Look-ups in named tables: a row name and a column name give one cell, copied from the table.

Rorid =
|  | Vut | Relino | Tupob | Kav |
|---|---|---|---|---|
| Nena | 426 | 584 | 660 | 482 |
| Dison | 513 | 474 | 346 | 531 |
| Risepa | 659 | 209 | 100 | 680 |
| Pesup | 630 | 478 | 478 | 623 |
| Nofesus | 615 | 517 | 565 | 612 |
| Kipu | 489 | 556 | 615 | 525 |
| Bibale | 534 | 418 | 307 | 607 |
| Ponine | 506 | 663 | 779 | 512 |
| Pugu | 430 | 413 | 139 | 333 |

Vut of Nena: 426
Tupob of Bibale: 307
Tupob of Dison: 346
Tupob of Nena: 660
Kav of Kipu: 525
Kav of Nena: 482
Vut of Dison: 513
Vut of Risepa: 659
Vut of Pugu: 430
Kav of Risepa: 680
Relino of Pesup: 478
Row with the largest Vut: Risepa

Tolazes.tsv
	Mev	Tefen	Pel	Nos	Sefefez	Vum
Lat	5.54	-2.73	5.21	4.39	6.12	5.99
Zan	5.99	1.79	0.65	2.90	3.98	4.08
Dabulip	-2.66	7.64	-1.09	-1.36	-2.26	-3.34
Zimelu	6.41	-1.71	4.54	4.15	5.17	6.29
Sovuko	1.89	0.52	3.11	-3.98	3.51	-0.21
Duz	2.22	0.21	3.05	-5.62	3.60	-0.83
Sesanaz	1.97	0.49	3.76	-4.40	3.55	-0.68
Rifani	2.10	2.65	1.69	7.82	1.39	4.68
Rivazog	5.37	0.70	1.17	9.07	-2.35	6.64
Mifif	6.12	1.08	1.08	8.52	-2.11	6.35
Lig	5.41	0.94	1.19	8.51	-2.76	6.19
Donanu	-2.49	2.46	3.24	-4.35	6.05	-2.04

Tefen of Rifani is 2.65
Pel of Lig is 1.19
Vum of Zan is 4.08
Sefefez of Duz is 3.60
Pel of Sesanaz is 3.76
Sefefez of Zan is 3.98
Pel of Lat is 5.21
Tefen of Lat is -2.73
Vum of Lat is 5.99

Mezeg:
|  | Tup | Guk | Resu | Ral | Nokad | Nufumur |
|---|---|---|---|---|---|---|
| Gug | 2.60 | 6.57 | 2.05 | 5.84 | 3.37 | 1.47 |
| Fos | 4.89 | 1.55 | 6.00 | 2.52 | 3.79 | 8.31 |
| Suv | 3.35 | 7.16 | 2.84 | 6.14 | 4.74 | 0.39 |
| Gelodo | 3.67 | 3.96 | 5.32 | 3.56 | 2.99 | 7.32 |
| Lam | 3.79 | 3.80 | 5.32 | 3.47 | 3.04 | 7.31 |

What is the Resu of Gelodo in Mezeg?
5.32
What is the Nokad of Gelodo in Mezeg?
2.99
What is the Tup of Lam in Mezeg?
3.79
What is the Nokad of Lam in Mezeg?
3.04
What is the Nufumur of Fos in Mezeg?
8.31
What is the Resu of Fos in Mezeg?
6.00
What is the Nokad of Suv in Mezeg?
4.74
What is the Ral of Gelodo in Mezeg?
3.56
What is the Guk of Gug in Mezeg?
6.57
What is the Tup of Fos in Mezeg?
4.89
What is the Ral of Fos in Mezeg?
2.52
What is the Resu of Gug in Mezeg?
2.05
What is the Nokad of Gug in Mezeg?
3.37
What is the Guk of Suv in Mezeg?
7.16
What is the Guk of Gelodo in Mezeg?
3.96
What is the Resu of Lam in Mezeg?
5.32
What is the Nufumur of Gelodo in Mezeg?
7.32
What is the Tup of Gug in Mezeg?
2.60
What is the Resu of Suv in Mezeg?
2.84

